In the rows, 128 means zero.
A: rows in 3 groups, each row roughly a mix of its group's directions:
A (137 x 13):
[[165 145 112 154 114 106  97 157 134 129 104  99 133]
 [114 110 116 143 101  98 103 120 154 112 125  82 150]
 [136 140 135 148 130 117  92 110 114 126 126  65 129]
 [118 122 130 110 147 115 142 155 139 154 113  80  91]
 [141 119 147  96 142 185 142 156 128 146 128 122 115]
 [137 107 127 115 127  84 101  85 154 122 122 105 134]
 [119 152 135 124 149 139 162 151 125 140 125 173  90]
 [100 101 103 135 120 149 176 136 129 137 138 160 108]
 [139 126  66 147 128 154 131 143 130 109 125 143 102]
 [131 116 174 131 125 104 126 115 148 104 130 120 179]
 [146 139 154 128 107 182 128 127 139 139 129 145  88]
 [110 155 125  94 160 171 136 106 115 119 146 142 113]
 [110 107 144  86 177 155 120 125 126 127 146 123 145]
 [122 151 142 136 134 132  73 148 119 130 145  86 138]
 [156 125 159 112 168 141  96 123 136 132 115 166 128]
 [129 106 113 115 108 141 160 103 120 121 132 171  89]
 [159  77 129 123  83 122 148 128 128 128 111 142 122]
 [140 143 150 145 136 111 125 131 111 152 108  67 116]
 [181 140 151 128 125 143  92 125 120 162 123 112 134]
 [113 179 138 153 133 119 111 170 123 133 132 112 152]
 [122  97  94 170 142 122 132 159 147 148 116 105 130]
 [128 133 116 127 155 113  81 121 105 156 127  86 115]
 [145 119  59 149 129 143 118 147 118 128 114 121 125]
 [131 139 134 145  99 119 142 156 112 156 114 179 146]
 [147 120  74 133 100 151 138 155 138 121 108 139 108]
 [139 124 150 110 130 112 153  90 141 114 152 166  97]
 [ 94  96 150 114  96 115 154 104 157 119 138 145 127]
 [ 86 103 133  99 116 126 163 135 141  98 130 127 157]
 [ 90  99 140 100 119  99 153 110 135 108 138 134 157]
 [119 110 136 154 100  77 117 110 144 118 114  97 134]
 [116 159 109 127 154 159 127 129 117  88 133 154  94]
 [122 161 178 110 158 147 122 123 114 119 146 150 114]
 [ 85 134 173 127 146 144 135 114 133 152 160 140 138]
 [111 138 174 113 159 155 131 113 101 141 154 146 138]
 [123 122 130  97 118 106 107  94 169 102 119  98 134]
 [137 141 140 110 175 152 100 137  97 158 134 111 123]
 [135 112 185 117 137 110 100 121 141 141 125 113 162]
 [128 150  92 136 128  89 136  93 146  91 138 136 140]
 [181 137  98 129  95 138 119 143 129 122 101 124 105]
 [170 150  82 136 123 124 110 117 120 131 115 134  90]
 [146 132 142  99 122 138 172 151 116 150 112 166 109]
 [112 145  94 139  87 165 153 151 122 119 133 145 116]
 [127  98 151 124  95 148 162 137 121 152 104 143 159]
 [ 95 134 175 110 152 125 168 123 116 123 129 152 127]
 [151 135 145  83 125 134 130 111  98 153 144 138 165]
 [133 119 130 142  81 128  99 158 151 137 119  94 107]
 [134 124 120 152  74  97 128 120 155 113 114 103 140]
 [ 73 165 149 131 139 118 137 143 123 104 145 136 144]
 [138  95 151 115 107 172 151 145 138 137 120 162 125]
 [124 133 178 137 138  88 117 163 151 130 127 107 124]
 [169 104 125 143 145 115 103 129 124 176 133 119 152]
 [125  96  93 135 122  93 168 109 148 120 126 146 111]
 [127 132 161 127 145 118  89 159 135 143 130  83 110]
 [144 147 157 115 179 127  98 150 115 151 138 134 118]
 [104 110 152 124 139 166 143  97 141 134 146 151  92]
 [110 123  74 162 145 109 110 114 119 127 128 103 143]
 [118 132 102 171 140 175 109 135 110 144 144 124 148]
 [119 154 158 127 140 155 120 146  88 160 132 111 157]
 [ 85 138 161 127 167 162 139 138 118 110 142 130 132]
 [125 120  75 115 132 118 130 104 100 169 111 141 127]
 [102 138  86 146 124  80 144 114 131 112 130 151 115]
 [148 147 115 140 132  99 100 112 128 135 119  71 115]
 [153 126 176 109 157  94 103 114 145 128 138 134 119]
 [133  90 141  95 167 159 144  97 119 135 124 118 127]
 [133 138 171 131 142 169 137 144  90 140 141 153 127]
 [114 170 131 175 139 103 114 149 112 150 142 138 124]
 [177 147 119 116 129 126  95 147 135 169 116 128 109]
 [100 143 156 159 166 148 136 152 100 136 145 144 127]
 [127  92 120 135 124  92 119  94 172 101 129 131 126]
 [125 133 154 129  94  85 127 135 126 154 139 130 173]
 [161 132 124 116 143  92  85  85 132 133 131 130 125]
 [141 143  91 130 133 127 135 101  84 167 108 123 139]
 [122 158  95 133 145 150 146 125  79 146 131 153 122]
 [177 139 115 146 140 136  98 151 117 154 111 101 137]
 [117 136 126 160 110  68 152 110 136 109 117 126 135]
 [128 136 170 151 145  89 108 117  97 146 143 141 143]
 [158 136 125 101 133 138 147 145 131 125 113 175  87]
 [141 114 117 129  79 155 103 135 151 124 123  87 119]
 [120 105 151 118 129 106 149  96 163  96 138 157 110]
 [134 128  83 143  94 119 142 117 150 109 124 149  90]
 [150 142 134 111  67 109 127 135 137  97 110 131 127]
 [126 149 162 121 158 177 117 110 118 129 142 139 100]
 [158 112 145 136 159 146  90 114 142 156 121  94 128]
 [140 120 146 140 111 153 102 172 134 150 121  96 157]
 [143 138 144 138 119  77  83 139 160 124 134 131 138]
 [107 120 188 127 133 147 123 140 143 142 138 109 161]
 [100 113 140 132 120  78 138  83 148 124 137 118 138]
 [122 138  94 149 146 148 151 173 103 156 118 133 121]
 [181 127 129 139 120 125  95 106 128 168 122 125 110]
 [151 174  93 124 145 118 107 108 101 127 131 139 104]
 [104 101 145 144 126 121 106  91 149 100 141 108 160]
 [113 126 138 119 152 182 127 127  82 143 134 114 138]
 [130 177 115 123 133 152  92 116  92 118 141 111 124]
 [123 120  71 154 113 121 126 146 118 144 115  94 144]
 [125 136 150 149 125 124 112 135  91 160 111  78 139]
 [148 153 136 156  89 108 128 135 124 141 106  85 142]
 [111 160 146 133 179 111 115 160 118 153 117 129 123]
 [133 104 110 119  96 103 164 123 162 107 123 141  99]
 [152 138 141  93  97 153 151 162 126 131 108 147 107]
 [133 109  90 122  93 146 158 124 149 120 121 157 100]
 [131 156  85 137 172 129 103 125  94 133 120 132 121]
 [120 128 110 123 166 143 147 111  90 158 153 158 123]
 [119 102 100  97 169 117 127  84 139 115 136 126 123]
 [142 145 137 149 117 125  86 124 100 153 118  85 147]
 [152 138  65 136 119 121 105 140 129 117 121 109 105]
 [165 126 150 119 146 120  87 140 124 170 114 111 115]
 [122 113 134 140  85  91 131 129 150 131 107  90 150]
 [115 128 131 128 132 140 104  82 140  73 147 132 125]
 [132 142 128 159  77  95 135 126 145 110 118 124 159]
 [137  80 102 149 111 107 118 130 159 120 120 101 149]
 [108 141  96 139 128 158 135 136  99 135 128  94  85]
 [155 131  86 138 123  89 104 107 139 116 110 119 102]
 [106 116 159 103 140 171 155 113 114 113 143 154 116]
 [133 128 148 106 159 160  79 134 116 138 145 106 141]
 [157 101 127 117  89 132 134 170 146 144 103 112 138]
 [136 113 105 152 139 127 148  96 102 174 147 145 142]
 [166 136 130 142  85 113 108 158 143 134 104 106 139]
 [159 112 120 115 113  79 106 133 163 132 106 113 122]
 [129 109  84 145  97 140 131 164 132 124 111  94 142]
 [ 99 104 125 158 125 100 112 106 146 136 131  99 166]
 [147 142 104 133 140 138  97 170 107 153 105 103 141]
 [145 144 146 132 109 142 121 174 115 174 108 112 125]
 [104 111 115 143  95 145 182 156 128 141 123 127 134]
 [162 162 138 139 144 156 102 149 109 163 129 114 138]
 [124 114  92  92 101 133 153  99 144 107 125 146 104]
 [110 113  99 133 111  96 147  98 154  90 132 148 134]
 [125  93 111 120  85 125 177 121 142 126 113 143 131]
 [162 143 154 101 163 147  93 115 110 115 130 145 124]
 [128 153 122 105 120  99 158 110 129 109 138 147  78]
 [126 133 164 140 110  79 128 156 146 140 114 120 159]
 [144 106 120 122 117  85 130  96 171 105 123 145 138]
 [178 118 170 135  97 128 107 117 121 147 120 136 118]
 [131  96 127 138  99 134 101 147 157 118 113  92 160]
 [164 117 167 106  98 139 104 103 152 137 119 113 128]
 [108 119 135 122 105  94 167  99 152 104 145 134 106]
 [ 89  98 164 127 141 122 158 129 137  99 136 152 142]
 [156 107  88 117  91  98 128 118 145 112 104 119 121]]

one row of each group, then the others: which group is each in?
[111 107 176 124 151 164 124 126 115 112 139  96 139] -> <43>
[161 143 149 131 157 165  95 145 120 135 117  96 134] -> <82>
[152 125 150 106 146 151 129 110 134  91 143 167 101] -> <61>

[123 111 107 160 149 148  96 140 115 130 128  96 168] -> <61>
[121 116  84 153 129 178 131 116 122 103 138 149 126] -> <61>
[111  91 141 137 109  88 166 123 161 136 133 125 133] -> <61>
[165 100 162 114 116 117 124 131 134 172 116 131 154] -> <61>
[132 135 148 123 122 111  78 118 140 104 137  81 143] -> <61>
[152 158 131 165  82 101 132 136 131 131 109 108 136] -> <43>
[148 124 152 144 134 162 116 174 132 133 109  95 147] -> <82>
[119 105 149  91  95 146 144 105 156  97 123 135 115] -> <82>
[122 105 151  89 135 157 132 132 145 114 122  95 165] -> <82>
[155 150 146 127 157 170 117 133  92 157 138 136 126] -> <82>
[138 119 108 124 141  76  95  95 149 109 120 118 123] -> <61>
